128 stands for zero in the data rows.
Some points, one per row:
[151, 199, 155, 132, 142, 103, 122, 73, 115, 82, 125, 132, 201, 104, 149, 181, 37, 97, 105, 74, 95, 114, 75, 125, 72, 125, 164, 121]
[209, 205, 167, 126, 88, 71, 196, 0, 135, 0, 140, 153, 224, 33, 160, 177, 0, 86, 68, 156, 26, 115, 26, 141, 25, 113, 240, 113]
[88, 74, 129, 111, 141, 138, 129, 195, 64, 178, 140, 181, 172, 142, 97, 121, 94, 74, 174, 90, 88, 129, 131, 125, 156, 128, 103, 149]
[127, 113, 139, 97, 158, 148, 153, 123, 147, 167, 142, 116, 135, 138, 92, 93, 146, 131, 162, 134, 108, 145, 159, 103, 145, 100, 112, 134]
[112, 66, 136, 113, 164, 139, 105, 135, 184, 167, 145, 121, 61, 168, 108, 73, 159, 160, 163, 164, 183, 130, 146, 113, 165, 132, 89, 87]
[116, 101, 139, 147, 110, 166, 109, 166, 105, 149, 122, 144, 96, 147, 151, 136, 153, 156, 141, 114, 132, 148, 137, 139, 168, 151, 102, 123]
[200, 206, 170, 133, 79, 83, 197, 0, 133, 0, 112, 156, 214, 27, 192, 176, 48, 115, 20, 163, 26, 87, 58, 117, 17, 80, 241, 112]
[199, 185, 161, 168, 81, 74, 143, 0, 124, 0, 136, 103, 189, 73, 175, 223, 12, 108, 46, 146, 91, 119, 26, 149, 34, 151, 226, 105]
[101, 106, 122, 130, 154, 147, 101, 178, 193, 179, 167, 98, 71, 169, 109, 93, 208, 146, 148, 163, 164, 152, 146, 145, 128, 107, 79, 135]
[144, 146, 156, 100, 101, 138, 110, 107, 143, 157, 109, 118, 149, 122, 127, 148, 121, 130, 108, 138, 145, 112, 140, 158, 108, 131, 155, 118]
[130, 119, 119, 139, 135, 141, 184, 134, 98, 122, 142, 142, 175, 147, 117, 102, 146, 88, 133, 111, 94, 122, 144, 122, 118, 108, 148, 133]
[121, 99, 159, 47, 135, 136, 179, 100, 173, 103, 160, 107, 95, 99, 87, 37, 225, 140, 142, 145, 178, 98, 167, 103, 163, 120, 137, 77]
[100, 84, 104, 110, 123, 129, 80, 182, 137, 163, 144, 119, 58, 172, 143, 105, 180, 148, 141, 92, 175, 149, 165, 163, 181, 140, 87, 123]
[96, 144, 143, 178, 137, 121, 125, 127, 125, 158, 90, 139, 154, 133, 137, 168, 91, 142, 84, 130, 135, 107, 89, 122, 103, 155, 163, 157]
[85, 117, 120, 159, 144, 117, 108, 171, 111, 182, 126, 112, 118, 147, 139, 109, 146, 116, 162, 101, 146, 163, 130, 171, 134, 147, 77, 153]
[114, 152, 121, 152, 110, 109, 157, 133, 96, 159, 110, 170, 147, 122, 142, 131, 95, 122, 133, 95, 106, 159, 80, 178, 76, 140, 136, 157]
[82, 129, 112, 147, 133, 142, 70, 176, 156, 142, 94, 94, 139, 133, 141, 108, 153, 147, 119, 115, 167, 181, 144, 150, 147, 142, 97, 109]
[57, 104, 127, 121, 137, 145, 133, 220, 101, 190, 145, 125, 157, 172, 97, 128, 157, 91, 185, 78, 132, 119, 170, 122, 197, 132, 69, 139]
[153, 122, 150, 114, 128, 139, 111, 108, 132, 105, 145, 130, 98, 123, 122, 100, 159, 131, 107, 150, 171, 96, 133, 117, 161, 141, 150, 91]
Then 22 other points, each followed by its number:
[129, 88, 148, 155, 129, 143, 112, 140, 103, 141, 122, 114, 116, 116, 139, 107, 146, 151, 142, 89, 137, 128, 132, 143, 141, 144, 106, 133] 0
[129, 105, 149, 133, 142, 146, 134, 172, 139, 190, 119, 135, 90, 162, 89, 87, 185, 118, 178, 121, 149, 132, 172, 115, 166, 135, 86, 137] 1
[93, 123, 113, 156, 160, 144, 66, 172, 159, 184, 102, 123, 62, 155, 142, 120, 159, 148, 142, 151, 169, 149, 146, 174, 141, 158, 97, 126] 2
[103, 195, 116, 189, 97, 102, 116, 139, 135, 63, 108, 149, 177, 117, 178, 233, 64, 164, 88, 169, 108, 139, 78, 107, 81, 155, 134, 123] 3
[167, 137, 164, 110, 101, 116, 146, 131, 78, 99, 120, 161, 161, 85, 115, 122, 129, 108, 128, 98, 85, 116, 110, 113, 136, 104, 128, 119] 4
[140, 155, 131, 186, 122, 77, 103, 139, 127, 100, 99, 104, 148, 154, 160, 166, 99, 160, 118, 147, 160, 132, 105, 139, 102, 169, 124, 118] 5
[149, 133, 136, 131, 128, 136, 160, 93, 162, 110, 131, 110, 120, 110, 140, 117, 172, 153, 116, 148, 120, 129, 129, 111, 101, 122, 156, 137] 6
[116, 44, 151, 123, 118, 171, 112, 200, 93, 181, 150, 106, 80, 139, 123, 119, 140, 108, 170, 119, 177, 128, 166, 125, 189, 150, 78, 170] 7
[128, 165, 135, 105, 126, 142, 152, 139, 116, 118, 141, 130, 129, 114, 105, 101, 118, 97, 174, 92, 138, 139, 112, 143, 153, 126, 122, 164] 8
[102, 190, 108, 187, 119, 115, 149, 172, 72, 136, 93, 206, 202, 166, 142, 214, 37, 91, 110, 69, 56, 166, 61, 113, 99, 185, 124, 155] 9
[171, 180, 111, 216, 93, 117, 68, 121, 127, 89, 87, 151, 168, 128, 189, 177, 77, 183, 113, 158, 118, 163, 54, 126, 77, 154, 159, 129] 10
[145, 138, 133, 105, 147, 152, 170, 115, 108, 125, 122, 124, 130, 116, 123, 125, 135, 99, 118, 142, 91, 113, 93, 121, 103, 111, 148, 135] 11
[149, 109, 138, 71, 141, 103, 106, 132, 140, 123, 135, 103, 87, 106, 71, 94, 149, 112, 135, 117, 155, 117, 158, 98, 171, 95, 105, 152] 12
[73, 105, 105, 134, 128, 138, 88, 170, 100, 156, 92, 161, 106, 183, 103, 119, 137, 135, 198, 98, 148, 130, 137, 121, 157, 120, 90, 140] 13
[169, 112, 154, 101, 141, 107, 136, 93, 120, 140, 145, 118, 87, 96, 154, 122, 149, 121, 115, 178, 113, 154, 107, 141, 139, 126, 155, 119] 14
[135, 172, 113, 160, 109, 104, 124, 110, 107, 120, 121, 127, 146, 136, 144, 177, 83, 144, 97, 107, 123, 135, 95, 154, 83, 166, 136, 147] 15
[134, 80, 114, 94, 147, 139, 122, 133, 142, 141, 167, 164, 85, 125, 103, 124, 181, 132, 158, 144, 173, 125, 154, 88, 154, 114, 106, 136] 16
[128, 68, 154, 66, 151, 126, 137, 110, 151, 121, 135, 157, 114, 121, 119, 79, 145, 111, 144, 151, 136, 115, 156, 91, 164, 96, 114, 125] 17
[137, 139, 109, 103, 137, 135, 102, 149, 161, 144, 115, 88, 115, 155, 134, 110, 152, 173, 146, 153, 133, 116, 147, 141, 121, 126, 110, 100] 18
[109, 71, 159, 70, 155, 154, 143, 137, 128, 116, 163, 154, 122, 122, 106, 57, 154, 127, 139, 125, 146, 78, 164, 104, 143, 123, 147, 109] 19
[138, 107, 157, 103, 160, 117, 165, 125, 131, 123, 107, 167, 123, 99, 133, 97, 132, 92, 121, 141, 107, 137, 131, 91, 154, 118, 128, 105] 20
[123, 70, 106, 51, 116, 118, 132, 156, 111, 157, 137, 128, 118, 140, 63, 90, 152, 116, 142, 128, 153, 100, 179, 105, 169, 105, 125, 125] 21
Which two of these numbered points are nearest to each point below, looking only along the 3 directions in which the first points spread most? Their numbers follow each, nearest first.
[121, 111, 132, 106, 115, 131, 120, 118, 128, 111, 123, 114, 79, 137, 123, 106, 162, 139, 123, 125, 158, 114, 118, 179, 155, 125, 114, 102] > 18 0
[125, 107, 127, 129, 163, 118, 171, 177, 118, 119, 171, 143, 151, 133, 138, 85, 180, 100, 144, 137, 119, 120, 133, 118, 145, 66, 130, 140] > 20 8
[123, 124, 133, 180, 142, 137, 138, 168, 125, 156, 140, 76, 133, 162, 131, 154, 142, 124, 107, 164, 145, 130, 136, 117, 148, 129, 99, 141] > 0 18
[100, 142, 125, 146, 160, 167, 127, 125, 90, 111, 106, 166, 192, 133, 95, 125, 95, 96, 181, 111, 83, 123, 125, 104, 113, 157, 161, 125] > 4 8
[153, 159, 136, 114, 95, 130, 129, 129, 136, 104, 139, 109, 132, 118, 140, 155, 108, 127, 108, 118, 146, 101, 125, 135, 108, 148, 170, 132] > 14 6
[133, 144, 120, 109, 151, 154, 112, 147, 129, 118, 120, 108, 113, 158, 89, 102, 177, 109, 154, 164, 150, 122, 155, 112, 129, 82, 166, 112] > 12 16
[101, 139, 133, 155, 136, 148, 128, 188, 93, 169, 128, 155, 109, 152, 138, 117, 150, 131, 157, 84, 147, 136, 125, 144, 144, 148, 127, 127] > 13 0
[170, 125, 162, 107, 146, 125, 137, 101, 147, 131, 152, 94, 118, 118, 117, 97, 140, 128, 116, 155, 145, 123, 153, 123, 138, 106, 143, 123] > 6 14
[150, 135, 150, 90, 108, 105, 87, 125, 122, 155, 142, 122, 93, 123, 92, 112, 167, 118, 97, 140, 198, 119, 136, 169, 107, 145, 129, 108] > 18 14
[111, 136, 128, 212, 129, 175, 106, 166, 147, 151, 70, 126, 176, 149, 132, 133, 152, 123, 167, 135, 116, 166, 128, 127, 127, 135, 140, 131] > 0 8
[180, 115, 144, 127, 133, 151, 152, 96, 124, 130, 154, 116, 124, 113, 122, 112, 148, 107, 105, 179, 108, 85, 97, 115, 138, 86, 141, 133] > 6 14
